50 stands for zero in the data rows.
What is the hidden score of each row? Scores go from 0 to 20, and 10 is about the middle. The score is a weighted sum of the row's numbers plus the product of two more (or one squared), each taken from its middle value.
54 54 64 57 47 51 52 49 41 57 69 51 67 29 45 36 32 -> 10
34 44 45 49 52 61 37 37 56 57 32 37 47 62 43 70 58 -> 7
58 56 55 62 47 36 63 58 59 44 66 57 48 44 50 43 46 -> 14
62 51 52 64 40 47 48 50 48 58 58 60 57 49 58 41 40 -> 8
32 48 51 36 56 54 55 34 59 54 44 28 46 53 35 63 69 -> 7
31 48 45 42 56 51 45 47 61 47 34 38 52 61 51 66 62 -> 11
34 42 45 35 64 42 67 48 67 56 44 33 39 55 50 55 64 -> 10
59 54 65 56 43 39 53 63 39 46 64 58 60 30 60 35 37 -> 8
55 45 36 30 70 58 49 53 45 56 42 42 41 53 45 50 70 -> 14
51 44 33 50 44 55 32 43 61 48 33 56 42 68 59 69 60 -> 12
64 66 45 59 33 61 43 57 48 40 60 55 52 59 39 55 43 -> 8
50 35 39 64 39 55 33 51 32 58 30 59 54 57 66 45 41 -> 16
34 42 52 39 59 40 64 46 62 47 42 40 39 47 55 57 56 -> 9
43 51 69 48 55 53 57 48 41 52 56 43 72 30 41 53 44 -> 5
59 66 62 57 43 55 51 56 38 45 63 52 57 42 34 41 37 -> 6
51 53 55 63 45 41 54 51 56 60 68 51 49 50 50 32 43 -> 11
71 66 49 61 36 51 48 54 46 37 58 52 58 47 49 58 38 -> 10
50 57 57 40 52 45 70 63 58 37 51 44 42 53 41 57 48 -> 8
41 56 64 51 66 47 61 52 42 65 64 38 53 34 47 37 46 -> 6
63 31 54 35 60 48 48 57 43 54 38 59 48 45 57 48 56 -> 13
56 50 49 65 41 51 43 55 37 59 52 61 48 44 61 36 34 -> 11
32 43 50 34 71 41 63 45 68 53 44 32 38 57 48 54 69 -> 11
48 60 49 63 48 46 52 50 60 64 64 47 53 44 53 41 49 -> 9
54 53 62 41 50 46 66 57 53 34 52 51 49 52 43 59 44 -> 8
55 47 44 41 53 49 57 47 59 53 52 49 52 61 43 47 66 -> 16
43 46 32 45 55 61 36 34 66 59 34 38 39 73 47 66 68 -> 11
55 45 33 43 42 65 33 44 63 55 45 49 50 66 46 62 60 -> 11
49 52 46 46 60 41 65 57 58 51 49 39 38 50 49 45 54 -> 11
54 49 44 63 36 58 41 50 40 58 47 59 48 56 54 41 43 -> 11
45 57 40 62 45 61 40 46 34 64 57 45 40 53 37 42 41 -> 17
64 52 47 66 48 38 58 54 62 55 67 56 47 50 49 37 43 -> 14
44 41 35 58 42 70 36 41 43 55 41 58 44 51 62 49 48 -> 9
42 55 64 59 40 41 62 59 58 30 48 60 58 46 63 65 40 -> 5
45 57 49 64 40 49 46 53 37 58 54 60 46 46 63 42 35 -> 10
48 54 59 60 38 33 52 57 51 29 59 61 55 47 62 58 32 -> 8
43 52 52 47 60 46 55 42 63 60 53 41 50 48 37 46 56 -> 8
57 47 37 52 37 58 38 47 55 47 36 55 51 68 52 62 62 -> 15
38 44 51 42 62 41 66 49 68 56 51 35 37 57 42 45 62 -> 12
51 44 39 64 35 55 37 56 40 54 47 62 47 54 64 45 43 -> 13
31 43 48 36 65 46 61 40 67 58 41 32 33 55 32 52 67 -> 10
32 49 33 52 51 69 40 43 38 59 41 52 54 53 58 47 50 -> 10
39 59 53 34 68 41 69 54 62 32 47 29 44 55 28 67 54 -> 10
45 44 53 35 54 45 55 42 63 47 44 50 44 48 47 59 61 -> 7
63 56 41 57 42 65 36 51 42 60 56 51 58 56 41 37 45 -> 12
57 53 71 63 46 48 50 48 39 55 66 55 63 35 51 28 32 -> 5
59 50 34 51 34 56 34 50 55 43 35 61 51 71 50 65 58 -> 15
66 52 72 58 44 47 50 62 38 44 58 61 59 29 61 36 37 -> 3
35 51 34 43 59 58 35 43 58 66 36 37 48 68 52 59 72 -> 15
74 63 51 62 37 52 54 52 49 45 67 55 59 52 33 44 38 -> 10
35 43 50 34 69 43 63 43 64 64 43 31 43 50 39 50 64 -> 10
57 53 53 53 35 60 45 50 33 48 49 52 59 51 44 44 44 -> 12
55 51 59 60 41 41 50 53 60 48 58 56 53 51 58 53 43 -> 7
47 43 35 55 39 61 32 43 46 52 44 63 46 63 61 53 53 -> 13
70 68 51 53 45 61 48 54 38 55 63 51 56 49 37 34 41 -> 10
59 51 47 38 48 45 57 50 57 35 58 52 50 51 39 48 55 -> 13
63 62 61 64 41 37 55 63 46 46 62 61 57 39 50 47 34 -> 6
55 53 42 52 44 54 37 44 54 39 34 55 54 65 46 66 59 -> 15
71 41 44 49 49 49 45 59 45 50 56 66 49 49 56 42 52 -> 14
60 53 62 54 46 52 44 53 36 53 65 53 60 45 35 43 39 -> 11
49 49 44 49 45 45 50 41 62 56 56 54 53 49 51 50 58 -> 11
42 55 38 67 45 56 48 53 40 65 52 51 37 59 59 41 41 -> 11
29 51 39 65 50 57 46 49 43 68 49 40 48 53 61 42 37 -> 13
39 55 56 59 58 55 63 55 37 64 64 37 52 39 49 34 42 -> 8
56 48 39 64 40 67 40 49 41 59 55 53 48 58 48 33 42 -> 13
50 43 48 51 41 65 42 42 35 57 45 61 58 52 50 51 50 -> 10
40 46 34 53 45 61 37 44 44 64 45 56 53 49 60 47 50 -> 11
32 44 60 41 64 46 45 45 46 55 44 39 53 39 50 55 53 -> 8
43 53 68 64 45 44 51 53 36 56 65 64 65 28 59 31 29 -> 5
34 42 47 33 63 43 61 46 69 54 39 31 32 61 47 52 65 -> 10
54 51 43 43 53 39 62 54 58 28 52 56 41 56 56 57 51 -> 12
36 47 55 41 58 45 59 45 55 55 52 35 41 49 51 54 56 -> 10
62 44 38 49 39 45 47 57 55 35 50 61 47 67 61 63 50 -> 15
48 47 32 64 40 64 38 51 41 58 54 65 45 51 64 39 43 -> 12
59 64 58 64 40 35 53 46 54 58 69 57 52 50 49 40 39 -> 7
64 54 43 69 44 54 41 60 33 58 52 60 51 54 61 36 37 -> 12
58 44 69 53 49 44 53 63 33 52 52 62 64 31 52 38 43 -> 8
38 48 53 40 58 62 43 38 49 52 38 36 54 50 38 57 57 -> 7
46 39 60 49 52 52 45 55 34 47 33 63 54 38 68 45 48 -> 7
37 49 48 48 61 40 64 49 63 58 54 35 43 53 46 50 55 -> 10
56 43 66 35 51 49 53 58 36 50 39 58 57 28 60 37 53 -> 7
61 59 53 56 40 51 51 47 57 57 63 55 66 47 31 45 51 -> 11
50 51 29 51 45 51 39 44 58 54 50 47 43 67 57 59 58 -> 13
61 40 47 45 56 52 52 66 40 51 48 61 43 46 55 34 52 -> 14
41 45 52 40 68 49 61 49 66 59 53 30 34 47 43 47 63 -> 7
33 48 42 39 68 63 46 40 61 63 41 31 44 62 33 59 66 -> 9
43 54 64 47 52 53 60 44 44 45 54 45 63 38 41 54 47 -> 5
56 52 35 52 38 60 37 39 52 47 47 55 48 75 40 64 60 -> 14
51 49 44 58 45 65 41 48 33 54 48 54 51 53 48 49 46 -> 11
58 44 31 49 49 57 40 38 61 48 39 56 45 70 55 55 63 -> 18
46 49 51 46 48 47 53 46 57 52 48 54 54 47 56 54 54 -> 6
42 49 53 41 57 34 67 58 60 44 54 35 41 47 44 48 54 -> 12
65 50 43 47 43 63 33 45 52 48 43 57 50 66 44 61 58 -> 10
32 43 41 43 60 48 46 41 65 54 31 41 46 64 48 72 65 -> 11
55 39 49 44 45 54 33 57 35 49 28 62 54 50 64 63 46 -> 17
31 51 50 43 53 59 46 36 60 57 35 36 55 58 33 65 63 -> 6
36 54 52 39 61 56 45 42 57 52 38 31 50 56 34 64 60 -> 6
61 49 35 52 38 62 32 45 54 52 35 54 52 67 49 66 64 -> 13
60 51 69 47 56 44 55 50 36 50 58 50 56 31 39 36 40 -> 14
40 48 52 42 68 32 63 52 61 60 62 33 32 50 46 41 61 -> 12
55 55 62 69 44 50 55 51 40 58 61 62 63 29 57 37 29 -> 4
54 56 59 40 53 43 71 61 55 24 58 44 46 52 39 61 48 -> 9
57 48 54 52 46 34 68 65 56 43 62 53 39 53 59 50 47 -> 11
59 49 59 50 48 44 61 63 46 45 56 57 55 38 57 39 43 -> 8
61 54 56 70 38 39 50 48 49 63 70 65 55 38 58 38 34 -> 7
54 48 37 52 46 53 35 52 41 52 31 66 49 60 66 54 51 -> 11
43 40 62 35 61 35 63 58 51 42 41 46 46 40 56 55 52 -> 11
58 48 55 55 42 31 68 60 56 39 67 55 47 50 52 45 38 -> 13
52 51 34 51 49 61 37 36 66 53 42 45 37 63 48 57 64 -> 12
62 59 65 54 41 46 58 50 49 31 53 55 61 42 43 57 38 -> 5
45 55 55 47 46 53 49 41 58 46 52 48 61 54 39 57 53 -> 7
45 43 66 44 45 49 48 56 36 46 36 59 65 36 61 51 46 -> 6
66 60 65 54 45 41 58 54 49 39 58 52 53 51 41 47 43 -> 7
42 51 54 55 62 52 53 50 40 66 51 37 54 37 47 41 49 -> 8
52 47 45 50 37 47 35 49 49 37 25 63 46 67 69 64 56 -> 11
34 44 61 43 59 54 49 47 47 46 37 52 58 34 59 57 46 -> 3
59 56 69 62 40 38 55 62 43 46 64 57 61 40 54 41 31 -> 7
46 36 41 56 33 56 36 45 39 50 36 66 42 60 72 55 44 -> 14
53 43 52 52 44 52 42 53 37 44 33 64 59 42 65 49 51 -> 10
66 62 59 65 36 44 54 53 52 46 70 55 53 43 54 33 35 -> 6
68 48 51 57 52 47 49 69 39 56 64 61 51 41 54 23 46 -> 17
33 45 45 39 73 50 61 41 63 60 46 33 42 53 47 50 66 -> 10
53 62 61 58 39 40 64 56 57 23 48 60 52 50 64 68 38 -> 2
60 48 69 49 48 46 54 61 32 52 57 60 69 27 57 38 39 -> 8
64 53 38 63 33 44 48 52 49 53 53 63 43 67 69 47 50 -> 13
63 54 64 37 48 47 63 54 46 26 51 49 51 49 38 58 43 -> 16
33 43 32 43 55 57 33 37 65 59 32 39 48 61 55 70 67 -> 10
26 46 45 39 66 44 66 40 69 59 44 31 41 53 43 56 67 -> 9
42 41 54 45 57 49 42 50 44 52 34 47 52 49 62 55 49 -> 10
40 44 52 53 52 59 44 53 41 57 43 48 49 48 58 54 45 -> 8
37 56 64 54 63 42 54 56 49 62 66 41 54 28 47 41 40 -> 5
39 43 49 40 59 41 59 48 62 48 41 47 39 58 57 52 55 -> 10
51 52 37 57 42 71 41 47 41 51 46 53 46 56 48 53 49 -> 9
56 57 69 60 40 50 51 53 34 56 62 55 66 31 46 31 31 -> 8
54 46 36 48 48 55 33 46 57 47 36 50 52 67 45 60 59 -> 16
40 48 53 49 51 50 52 41 60 55 41 45 51 44 51 61 59 -> 4
61 40 48 32 60 48 50 55 44 44 38 56 51 43 54 40 57 -> 13
31 44 51 50 56 53 43 44 57 56 38 39 55 48 43 61 58 -> 9
53 57 66 62 40 64 59 48 35 64 75 55 63 35 32 31 30 -> 8
48 48 61 69 40 52 49 50 35 54 66 66 60 23 66 32 25 -> 6
61 47 48 48 44 61 39 49 39 44 38 58 60 51 54 56 53 -> 9
52 51 54 47 46 39 59 51 53 23 54 57 54 46 59 55 42 -> 9
